Each pair is two rows. How far apart are they, by a hidden measure? 0 means very close, and 30 very far. Two or three weighted sums of its numbers give each row a place; it is the straight-line distance between the places.
[ -9  32  14  41  30 -19  19  20 -12 -28 -11  -9  28 -41 -32 -20]
[ 21   3 -26   1  20   1 -39  20 -42   0 -40  32 -33  19 -42   0]: 12
[ -9 -27  -6   1  10  11  38  30  17  10 -11  -9  38 -11   8  10]
[ 11   3  24  11  30  21  38  39  36 -37 -40  11   8   9 -22   0]: 19
[-40  -7 -26  31  40  31  -1   1  27  -9 -21  -9  18 -21  18 -30]
[ 41  42 -16  21   0  31  38  39   7  38 -21  42 -43 -41 -12 -20]: 3
[ 41 -27  34 -29 -40   1  -1 -18 -22   0  38 -29  -2   9 -32  20]
[-40  13   4  41  30 -29  -1  30  -3 -37 -21  -9  38  29 -12 -40]: 23
[  1  42 -26 -29 -40  21  28 -37  -3 -18   9 -29   8 -21  18 -10]
[ 41   3  34 -39 -10  -9 -29 -18 -32  38 -40  11 -43 -21 -42  40]: 4
[-30 -27 -16  41  30   1  -1  11  36 -28 -21 -29  38  39   8 -30]
[ 11   3 -36   1   0  11 -20 -18  -3 -28  29 -29 -23 -11 -32  20]: 9
[ 41  42  44 -19 -20  21 -29 -27 -22 -37  19 -19 -33 -41 -32  10]
[ 31   3  44 -29 -30  11 -20  11 -32  29  19 -19 -33  -1 -32   0]: 11
[-20   3  -6 -19 -20 -19  19  11   7  19  38   1   8  19   8   0]
[ -9 -17 -16   1  10   1  38  20  17  29   9  32  -2   9  18 -30]: 9
[ -9  23  -6   1  30 -29   9 -27  -3 -28  19  11  -2  39   8  10]
[ 11 -37  -6   1  30  21 -10 -18   7   0 -30   1   8 -11  18  30]: 24
[-40 -17 -26  -9   0 -29 -39  39  27 -37 -30 -19 -43  29  38  20]
[  1 -17 -16  31  20  21   9   1  27 -18 -30  -9   8  -1  38   0]: 5
[-40   3 -16 -29 -40  -9  28   1  17 -28 -21 -19  28  29  18 -10]
[ -9  32  24 -29 -40 -39   9 -27 -32  38  29  42   8  -1 -12  20]: 5
[-40  -7 -36  31  40  -9 -10  11  27  -9 -30 -19  38  19   8   0]
[ -9 -37  -6  21  20   1  19   1  17 -18 -40  -9 -12 -11  28  10]: 2
[ 31  32  44 -29 -30 -39 -10 -37 -32  29  29  42  18 -11 -42  40]
[-20 -17   4  11  10  -9 -29  -8  17 -37 -11 -19 -23 -31  18  20]: 8
[-20   3 -16   1 -20 -39  28 -27  27  19  38  32   8  29  18 -30]
[ 41   3   4  11 -20  11 -29  -8 -32   0  -1 -29   8  19 -42  10]: 12
[  1  13 -26   1   0  21  28  -8  17 -18  -1 -19  38  19  18 -10]
[ -9  42  44 -19 -40 -39   9 -37 -42  29  19  42  38  -1   8   0]: 5
[ 11 -17  34  -9 -10  -9  -1  30 -22  29   9  22  18   9   8  10]
[ 11 -17 -16   1 -20  11  38  30 -12  38  29  42 -43 -31  38 -40]: 18
[  1  13   4 -19 -10 -19  19 -18 -12 -18  29   1 -12  19  18 -20]
[ 11  32  24 -19 -30 -29 -20 -27 -12  -9  38   1  28 -21  -2   0]: 24
[ 11 -17 -16  21   0   1 -10  -8   7 -18 -11 -19  -2 -41  -2   0]
[-20 -27  -6  21   0  -9  38  39  -3  29  29  11 -43 -31  -2 -30]: 17
[  1 -27 -26  11  30  31   9  30  27 -18 -21  -9  28  29   8 -20]
[ 11 -27 -36  11  10 -19  38  11   7 -18  19   1  -2  -1  -2 -20]: 6
[  1  42 -26  41 -30  31  28  39  36  19 -30  32   8 -21 -22 -30]
[ 11  42  -6 -19 -40 -19 -20 -37  -3  -9  38  11  28 -11   8 -30]: 13
[-30   3  24 -19   0  -9  38  -8   7  -9   9 -19 -12  19   8   0]
[-20  32  34  41  20  41   9  39  27  -9 -30   1  28 -41 -22 -40]: 14
[ -9 -27  14  41  30  41  -1 -18  17 -28  38  11  38  39 -12 -10]
[ 11 -17   4 -19 -30  31 -29   1 -12 -18 -30 -29 -23 -31   8  10]: 12
[-20  42  34 -39 -20 -39  -1 -37 -42  38   9  42   8  19  -2  20]
[-40 -27  14   1   0  31  28   1  27  10  -1  -9  28   9  -2  10]: 13
[ 31  42 -16  41  40  41  38  39  17  10  -1  -9   8 -31  -2 -40]
[-40  -7  -6   1  10  -9 -29   1   7 -37 -30 -39   8 -11  28  10]: 13
[  1   3  -6  11 -10  21   9  30  17  10  -1 -29  18   9   8  20]
[-20  -7   4   1  20  21 -20 -37  27 -37  38 -19  38  29 -12   0]: 15
[ 41  32   4  -9 -40  31 -20 -27  17  -9 -11 -39 -23 -31 -12   0]
[-20  42  44 -39 -30 -39  38 -37 -42  38  19  42  18   9 -22  10]: 14
[-40 -37  -6 -19   0   1  38  20   7  38  38  42 -23 -31  18 -30]
[ -9 -27  -6 -29 -30   1  19  -8  -3  29  38  22  18   9  38  10]: 22
[-30 -37 -16  31  40  -9 -29  -8  17 -37  -1  11  38  19  -2 -30]
[ 11  23  14 -29   0  -9   9 -18 -12  -9  19  11  18  39 -12  10]: 3
[-30 -17   4   1   0 -19  38  39 -12  19  29  32   8  19 -12 -20]
[-30 -37  -6   1  20  11 -20 -27 -22   0 -30   1 -23  -1 -22  10]: 6
[-30  -7 -16 -29 -20 -19  38  39 -32  38  29  22 -33 -41  28 -20]
[ 31  13  34 -19 -10   1 -20  -8 -42  10 -21 -19 -23  -1 -32  30]: 8
[ 11  32  24  -9 -40 -29   9 -37 -22  10  19  32  -2 -31 -12   0]
[-20 -17 -36  31  40  41 -10  39  27 -18 -11  -9  28  19   8 -30]: 6
[ 11  23   4   1   0  -9 -20 -27 -12  -9   9 -29 -12 -31 -12 -10]
[-20  13 -26  21   0  11 -29  30 -22  38 -30  11 -43  39 -42  40]: 7
[ -9  32   4  31  20  31 -10  39  36  -9 -30   1  18 -31   8 -20]
[ -9 -37 -16  11  20 -39 -20  -8  36 -37   9 -29 -23 -31  28  10]: 5
[-30   3 -16  31   0  -9 -39  30   7 -37 -40 -39 -33  19  18   0]
[-20  -7  -6 -19 -10 -29  19  30 -12   0  29  11  28  19  -2  30]: 19
[ 31 -17  -6  41  20  41  38  30 -22  38  29  42 -43 -21  38 -40]
[-20   3 -26 -29 -20 -29  28  -8  27  19  29  32 -12   9  18 -20]: 8
[ -9  -7  44  41  20  31  19   1  36   0  -1  32  28 -11   8 -10]
[-20 -37 -16  11   0  -9  38   1  27  38  29  32 -12  29  38 -20]: 15
[ 11  42   4  -9 -30 -19  -1 -27   7  -9  19   1   8   9  18  30]
[  1 -27 -26  21  10  11  38  11  27  19 -11  -9   8  -1  -2 -10]: 9
[ 11  23  14 -29  10   1 -10  -8 -12  -9 -21  -9 -12 -21 -22  10]
[ 21  42 -26  41  30  41  -1  39  36  38  29  22 -43 -41  28 -40]: 1
[-30 -17   4   1   0 -29  28  39  -3  38  29  32 -43 -21  18 -10]
[-30 -27  -6  41 -10  -9 -20   1  36 -28 -21  -9   8   9  28  10]: 20
[ 11 -37  -6  21  20  21  28   1  36 -37  19  11 -12  39 -12 -20]
[ 31   3  34 -39 -10   1 -29  -8 -32  10 -30  -9 -12  -1 -42  40]: 16
[ 11   3  -6  11 -20  31 -10  -8   7 -18  19 -29  -2  19   8 -30]
[ -9   3 -16  21  20   1 -10   1 -12 -18 -30  11  18   9   8  10]: 10
[ 11  32  -6  31 -20  31  28  39  27  29 -40  32  28 -31  -2 -30]
[-40 -17  -6  11  40   1 -39   1 -12   0   9  11  18  19  28  10]: 11
[ 21  42  44 -39 -20 -39 -29  -8 -42  10   9  32 -33 -31 -42  30]
[ 11   3  34 -29   0 -19 -20 -18 -42  19   9 -19 -12  -1 -12  30]: 12
[-40   3  34   1 -20 -19  -1  11  36 -37 -21 -39  18 -21  -2  10]
[ 31  32  44 -29 -40 -29 -20 -37 -12  10  19  42  -2 -11  -2  10]: 7
[ 31   3  24 -19 -20  -9 -29  -8  -3  10  19   1   8  -1 -32  20]
[ -9 -37 -16  -9   0  21   9  30  -3  38  38  42 -33 -11  38 -40]: 18
[ -9 -17 -16  31  10  31   9 -37  17  -9 -21  11   8  39  28   0]
[-20 -37  14  31 -20  31 -20  20  36 -37 -40   1  28   9  -2 -20]: 18
[  1 -37 -36  11  10  -9   9 -27  -3 -18 -21 -19  -2 -21  -2  10]
[ 21  23  -6 -19 -30 -19 -10  -8 -12  19  -1  -9 -12   9 -32  40]: 6
[-40 -27  24  41   0  11  -1  20  17 -37 -30  -9  38   9  -2 -20]
[ -9  -7  -6 -19 -30 -39  19 -18  17  10  29   1  18  19  18 -20]: 9
[ 31  -7 -16   1  20  31 -39  30 -32  29 -40  11 -43  29 -42  40]
[ 41  13  34 -39  10 -39 -39 -27 -42  38 -40  32 -33 -21 -42  40]: 2
[-30  13   4 -39 -20  -9  19 -18   7  -9 -21 -29  -2  19  28 -10]
[ 31  13  44 -29  10 -29 -39 -27 -42  38 -30  42 -33 -21 -42  40]: 10
[-20  -7  -6 -19 -20  11  -1   1   7  10   9  -9   8  -1  18   0]
[ 11  13 -16  -9 -10  -9 -29 -18 -32  19  29  42 -12   9 -32   0]: 12
[-30  23  24  41  40 -29  -1  30   7 -18 -30 -29  38 -31 -12 -30]
[ -9 -27  -6  11  10  11  -1   1   7   0 -11 -19   8  19   8 -10]: 8
[ 21   3 -26 -39  20  21 -29 -37 -12   0 -30  -9   8 -11  -2  20]
[ -9  -7  -6  -9   0  21   9 -18   7 -18 -11 -29  28 -21  18  40]: 17
[ 11  -7 -16  31   0  11  28   1  17  10   9  42 -43  39  28 -40]
[ -9  42   4 -29 -30   1   9 -18  -3 -28  19  -9  18  19 -12 -30]: 8
[-20  -7 -26  11  30  11 -10  20  36 -28 -11   1  18  29   8 -20]
[ -9  32  -6 -19 -10  -9  28 -27  17 -28   9  -9 -12  19  18   0]: 7
[ -9  32  14 -29 -20 -29  38 -37   7 -28 -11 -19   8 -11  18  10]
[ 31  -7 -16 -19  10   1 -20 -37  27   0 -11 -29  28 -31  -2 -10]: 13
[ 41 -17  24  -9  20 -19 -29   1 -42   0 -21 -19 -23 -21 -32  20]
[  1   3  -6  21  20  11   9 -18   7  -9 -40  -9  -2 -11 -12   0]: 9
[-20 -27   4  31  30  21 -10  20  17   0 -11 -29  38  29   8 -10]
[ -9 -37 -26  21  30  31  19  30   7 -37 -11 -29  38   9  38   0]: 5
[ 21  42   4  -9 -40 -29 -29 -27 -22  -9  38  11 -23 -21 -22 -10]
[-30 -17 -26  21  30  21 -29  11   7 -37 -30 -39   8  39  38 -10]: 9
[ 41  23  34 -29 -40  -9 -20   1 -42  19  19   1 -33 -31 -42  40]
[-20  -7 -16  21  10   1 -29 -27   7 -37 -11 -29   8 -21  -2 -10]: 10
[ 11 -37 -16   1   0  11  38  39   7   0   9 -19  -2 -21   8 -20]
[  1  13 -26 -29   0  11   9  -8  27   0  19 -29  28  -1  18  10]: 5
[ 31   3  -6   1  20 -19 -29   1 -32  29   9  11   8 -11  28   0]
[ 21  32  24 -19 -30 -29  -1 -18 -22  -9 -11  11   8 -11 -32  30]: 14
[ 41 -17 -16  41  40  41  19  39   7  38   9  22  -2 -41  18 -40]
[ -9   3   4  -9  10  -9  -1  -8  -3  29  -1  42 -43  39   8 -40]: 26
[ 31  32  14 -19 -10  11 -20  -8 -22 -18  38  -9 -12 -41 -32  40]
[  1   3   4   1 -10  -9  28 -37   7 -28  29  32  18  29  28 -10]: 13
[ 21  42 -26  11  40  31  -1  39   7   0  29  42  18 -31   8 -20]
[ -9 -17  -6   1  30   1  38   1  -3  19   9  -9  18  19  28   0]: 14
[-30  -7 -16 -19  10 -19 -39  30   7 -37 -40  32 -23  19   8   0]
[ 21  42  -6 -29 -30  21   9 -18  17 -28   9 -19  18 -31   8 -20]: 11
[-20  23   4  -9 -30 -29   9 -37 -42  29  19  32  38  39  18 -10]
[ 31 -27  24 -19  20  11 -39   1 -42  38 -40 -19 -43 -31 -42  40]: 1
[-30   3  14 -29 -30  -9  19   1 -22 -18  19  11  28  19  28   0]
[  1  -7 -26  21  20 -29   9  20   7 -28 -11  -9  18 -11  38 -20]: 4
[ 31  13  24 -39 -20  -9 -39 -18 -32  19  29 -19  18  -1 -42  20]
[-40 -27 -16  31  20   1 -10  39  27 -18 -30   1  38   9  18 -20]: 7
[ 11  23 -16  11 -20   1  -1 -27  -3  -9  -1 -39  -2   9  18 -10]
[ 21  42  -6  21   0  41  38  39  17  29 -30   1  18 -41 -12 -10]: 17
[-40 -17  -6  11 -20  -9  38  30   7  38  29  22 -33 -11  28 -20]
[ 41  13   4  -9  20  -9 -10  -8 -32   0 -21   1 -33 -41 -32  30]: 1
[  1 -37 -26  41  10  41  38  11  -3  29  29  42 -33   9  38 -40]
[ 21  -7 -16   1 -10   1 -20  20  -3 -18  -1  -9  -2  29  28  10]: 19
[ 21  -7 -26  11  10  -9 -10   1  17 -28 -11 -29  18  19   8 -10]
[ 21  23  24 -19   0  -9 -29 -37 -22   0 -11 -29 -33 -21 -32  20]: 10
[-20 -17 -26   1   0  -9  19 -18  -3 -18 -11  22   8  39  38 -40]
[ 31  13  14   1  20   1 -29 -18 -22  19 -21 -19 -33 -21 -32  40]: 12
[ 11  -7 -16  -9  10  -9 -10 -27   7 -18 -11 -29 -12  -1  -2 -20]
[  1  42  34  41  40  -9  -1  11  17  -9 -30   1   8 -41 -12 -40]: 9
[-30 -27 -16   1   0  21 -39  30  36  -9 -40 -29 -33  39  28   0]
[-30 -17  14  41  30  31  -1  30  17 -18 -21 -19  38 -11 -22 -30]: 11
[ -9  -7 -16  21 -20   1  38  30  17  29  38  32  18  29   8 -30]
[ 41   3  44 -19  10  -9 -20 -37 -42  38 -40  -9 -23 -31 -42  30]: 10
[ 11  42   4 -19 -30 -29   9 -37  17  10  19 -19  28  -1   8  20]
[ 21 -17   4  -9  20 -19  28   1   7 -37  19 -19  18   9  18   0]: 12
[-40   3 -36  41  20 -29   9  30 -12  -9  -1 -29  18  -1  18 -10]
[ 21   3  24  -9  10  11 -39  -8 -12  10 -11  -9 -43 -11 -42  20]: 4
[ 31  -7  -6 -19   0   1 -29  11 -32  10 -21  -9 -43 -41 -42  30]
[ -9  13 -16  21   0  31  19  -8   7  -9 -11  -9  28  -1 -12   0]: 4
[-20 -27  -6 -19 -10   1 -10 -27  17 -18  19 -29  -2  19  18  10]
[ -9  -7 -16  31  10   1 -39  30 -32  38 -40   1 -43  29 -42  30]: 8
[-30  -7 -16   1  10   1   9  20  -3  19  29  11  18   9  18 -30]
[-20   3   4  11  40  31 -10  30  27 -37  38   1  18 -11  -2  10]: 16
[ -9  42 -26  31  40  41  -1  39   7  29  19  11 -23 -41  28 -30]
[ -9  -7  -6  -9 -20  -9 -10 -27  17 -18  29  -9  28  19  -2  10]: 20
[ -9  23 -26   1 -20  -9  38 -37   7   0   9  -9  18  29  -2  20]
[ 31 -17   4 -39 -20   1 -20  -8 -32  10  19   1  -2   9 -22  20]: 10
[ 11  13  14 -29  20 -39 -29 -27 -42  29 -11  11   8 -11 -12  20]
[ 31  32  14  11 -10  31 -29 -37 -12 -37  19 -39 -12 -41 -12  30]: 12
[ -9   3 -16  41  40  41  28  11  27  19  -1  11   8 -31   8 -30]
[-20  -7 -16  11  10  21 -39 -27  -3 -18  29   1   8  19  -2   0]: 5
[ 31  42  24 -29 -40  31 -10  -8 -12 -18  29 -19 -12 -31 -32  20]
[  1 -17 -16  -9  10  11  19  -8  36  -9 -11  -9   8  -1 -12 -10]: 10
[ -9 -27 -16  41  20 -19  19  39  17  10  19  11 -12  -1   8 -30]
[-30 -37 -16  21 -20  11 -10 -27  36  -9 -30  -9  28  -1  -2   0]: 18
[ 41  42  14  41  30  41   9  -8  27   0   9 -19  28 -41 -22 -40]
[ 21  23   4  11   0  11 -20 -27 -12 -18  29 -19 -12 -11  38  30]: 10
[-20  13 -36  11 -20 -29   9 -27  27 -18  29  11  -2  39   8   0]
[  1 -27  -6 -19   0   1 -29  20 -22   0  -1  -9 -12 -11   8 -10]: 10
[ 21  32  34 -39 -40 -19 -10 -18 -32  29   9  22  -2 -31 -12  30]
[-20 -27 -36  41  40  41  -1   1  27   0  19   1  -2 -41 -12 -30]: 19
[ 31  42  14 -19 -10 -29 -39 -37 -12   0   9   1  -2 -31  -2  10]
[ 41  23  44 -29 -40  21 -29 -27 -42  19   9 -39 -23 -21 -42  40]: 3
[ 31  -7  34 -39 -30   1 -10  -8 -22   0  29 -29 -33 -21 -32  20]
[ -9  23  14  -9   0 -39  19 -18  -3  10  -1  22  18  19  28 -10]: 7
[-20 -27 -26  -9 -20 -39  38  11 -22  10  38   1   8   9  -2  10]
[-30 -17   4  21 -10  11 -20   1  17 -28 -30 -29 -23   9  28  20]: 3
[ 21  13 -16   1 -10 -29  -1 -37 -12  -9  -1  11  18  39  28   0]
[ 11 -37  14 -19 -10   1  -1  20  27  -9 -30 -39  28   9  -2  20]: 19
[-40 -17  14  11 -10   1 -20  30  27 -28 -30 -29  18  19   8   0]
[-30 -27   4   1  30 -19  38  39  -3  29  38  32 -43 -21  28 -30]: 25
[ 31  32 -26  21  30  41  28  30  -3  19 -11  11  -2 -41  18 -40]
[ 31 -17   4  21  10  -9  19   1  36 -37 -21 -39  18  19  -2 -10]: 12
[  1  13  -6  21   0   1  28 -18  17 -28  19 -19  18  -1   8  10]
[ -9 -17 -36   1  20  31 -10  -8  17 -37   9 -29  18   9  18   0]: 5
[-20 -17  -6 -29   0  11   9   1  17  19 -11 -19   8   9  -2   0]
[ 11  13   4  -9 -30  -9   9   1 -32 -18  -1  22 -12   9 -32   0]: 8
[ 31 -17 -26  11  20   1  38  30   7  19  38  11 -23 -31  18 -40]
[ 41  13  44 -39  10  -9 -29 -18 -42  38 -40   1 -43 -41 -42  40]: 4
[ 41  42  44 -29 -40 -39 -29 -27 -32  -9   9  42 -12 -31 -42  40]
[-20  -7  -6   1 -20 -19  38  39  -3  38 -21  11 -12  -1  18   0]: 12
[ 11  -7 -16   1  20  -9  -1  30  17 -18  -1 -19   8  19   8 -20]
[ 11  42   4  41   0  41  38  39   7  29 -30  42 -23 -31  18 -30]: 9
[ 11  13  -6  11   0 -19  19  -8   7  10   9  32  38  39   8 -20]
[ 21  32  24 -39 -30 -19   9  -8 -12   0  19 -29  18  -1 -12 -10]: 3
[ 21   3  -6  21 -20  41  38  39  17  38 -40  42 -12 -31  -2   0]
[-20 -17 -16  31  10  21 -10  11  -3 -18 -30 -19  28  39  18   0]: 13
[ -9  23 -26  21  10  41  19  30  17 -28  -1   1   8   9  18 -20]
[ 21  32  14   1 -20   1 -10 -37   7  10  29 -19 -23  -1  18  20]: 12
[ 11 -27  34   1 -10   1 -29 -18 -12  29  -1 -19  -2 -11 -32  10]
[  1 -37  -6  11  10  21  19 -27  17  29  19  42   8  29 -12 -40]: 18
[-40  13 -16  31  40 -19 -10  20  27 -28 -11 -39  38   9  18   0]
[ -9  -7 -16  21  20  -9  38  11  27  19  -1  -9  -2  19  -2   0]: 7
[ 21  -7  -6  41  20  31  19   1  27  29 -11  42 -23  29  18  10]
[ 11 -17  24 -29 -10 -19 -29 -27 -42  29 -30  42  -2 -31 -42  20]: 6
[ -9 -17  -6   1 -10 -19  -1 -27  -3  38 -40  -9   8   9 -22  30]
[ 31 -27  -6 -29   0  11 -39 -18 -22  19 -21 -19 -43 -41 -22  30]: 4
[ 31   3  44 -39   0  11 -20 -18 -42  38 -30   1 -33 -21 -42  20]
[ 41  13  -6  41  30  31  28  39  27  29 -11  22   8 -31   8 -40]: 8
[  1  23  44 -39 -30 -39 -10 -27 -42  19  -1  32  38 -11  -2  10]
[ -9 -27 -16  11 -10  31 -10  -8  36 -18 -40   1  28  19  28 -20]: 2
[ 11  42  -6 -19 -10  41 -10 -27  -3 -37  29 -19   8 -41   8  20]
[ 41  32  44 -19 -30  11 -29 -27 -42  29  19  -9 -33 -41 -42  40]: 7
[  1 -27 -26   1 -10 -19  19 -18  17   0  29  22  -2  39  18 -30]
[-20   3   4  41  40  11  19  39  17 -28 -30   1  38  -1 -12 -20]: 13
[-40  23 -16  31  40  41 -29  11  -3  19 -11  -9 -12  39   8  20]
[-30 -27  -6 -19 -20   1  28  11  17  19  38  11  28 -11  28 -10]: 22
[ 11  42 -26  41  40  31  38  39  -3  38 -11  42   8 -41  38 -40]
[ 41   3  34 -39 -10  11 -10  30 -22  19  19   1 -23 -11 -12  30]: 15
[ 41 -27  24   1   0 -29 -39  11 -32 -18 -30  11 -43  29 -42 -20]
[  1   3  -6 -19 -30 -29  28 -37  17 -18  19  11  38  29 -12 -20]: 17
[ 31   3  44 -39 -20 -29 -29   1 -42  38  29  -9 -23   9 -42  40]
[  1 -37   4  41  30 -19   9  -8  17 -37 -21 -39  28   9  28 -10]: 3
[-30  42 -26  41  30  41  19  39   7  29  29  32  -2 -41  38 -40]
[  1  13 -26  -9  10  -9  19  11   7  10   9   1  -2   9  18 -10]: 10
[  1 -17 -16 -29 -10   1  -1   1   7   0  -1 -29  18  -1   8   0]
[  1   3   4  11  30   1  19  -8  17 -28 -30 -19   8  -1  28  20]: 8
[  1  42  24  31 -20  41  28  39  17 -18 -40  11  18 -21  18 -40]
[ 11  13 -26 -19 -10  11   9   1  36 -18  29 -29   8 -11  18   0]: 5
[  1  23  44 -29 -40 -39  19 -37 -32  10  19  22  18 -31 -32  30]
[ -9   3  14 -29   0  -9  -1  -8 -22  -9  -1 -29 -33  -1  -2  10]: 24
[ -9  -7 -16 -29   0 -19  38  30 -12  10  29  42 -12  19  28   0]
[ 11 -37  44 -29   0 -19 -20  39 -12  29 -30  22  18  -1  18 -10]: 21
[-20 -17 -36   1   0  -9  19 -18  27 -28 -30 -19 -33  29  28   0]
[-40  -7 -36  31  10  11 -20   1   7 -18 -40 -29 -33   9  -2  10]: 6
[  1 -27  14   1  10 -29  -1 -27  27 -18 -30 -29  18   9   8  10]
[ -9  32 -16 -29 -10 -19  19 -18  27  -9   9   1   8  39  -2 -10]: 16
[ -9 -27 -16  11   0  -9 -20  -8  17 -37  -1 -29  38  19  -2 -10]
[ -9  42  24 -29 -40 -39  19  -8 -42  19  19  22  -2 -31 -32   0]: 13
[ 41  -7  44 -19 -20 -29 -20  -8 -32  38 -21   1 -43 -31 -42  30]
[-40 -37   4  11   0  21 -39  20  27 -37 -40 -29 -43   9  28 -10]: 8
[-20  -7  -6  -9   0  -9  19  11   7  38  19  42 -43  19  18 -40]
[-20  -7 -16 -19 -20 -29 -39 -27 -22  38 -21   1 -23 -31 -32  40]: 26
[ 31  23   4 -19  10 -19 -39 -27 -32  19 -30   1 -12 -21 -22  20]
[ 41  32  24   1  10  41  38  39  27  10 -40  22 -23 -11  18  10]: 8
[ 31  13  24  11  10   1 -29 -27 -12  -9 -21 -29 -33 -11 -32  30]
[ 31 -37  44 -19 -30 -19 -20  39 -42  29  19  11   8   9  -2  30]: 27
[ 21  -7  -6  11  20   1 -10  -8 -12  10   9  11  28 -11  18   0]
[ -9  13 -26  31  30  31  28  39   7  19   9  42 -23  -1  18  20]: 18
[ 11  -7  -6  11  10  -9  -1 -18   7 -18 -30 -29  28 -21   8 -10]
[ 21  42  44 -39 -10 -39 -10 -27 -32   0   9  42 -43 -31 -32  40]: 16
[ -9  -7   4   1 -10  -9  19   1  -3  10  -1  22 -12  39  18 -40]
[-20  -7 -26   1 -10  11  19   1   7 -28  -1   1  18  -1  -2 -10]: 20
[-30   3 -16  41  40  41   9  11  27  -9  -1  11  28 -31   8 -40]
[ 21 -17   4   1  20  21  -1   1   7   0 -30 -19 -12 -21   8  20]: 13
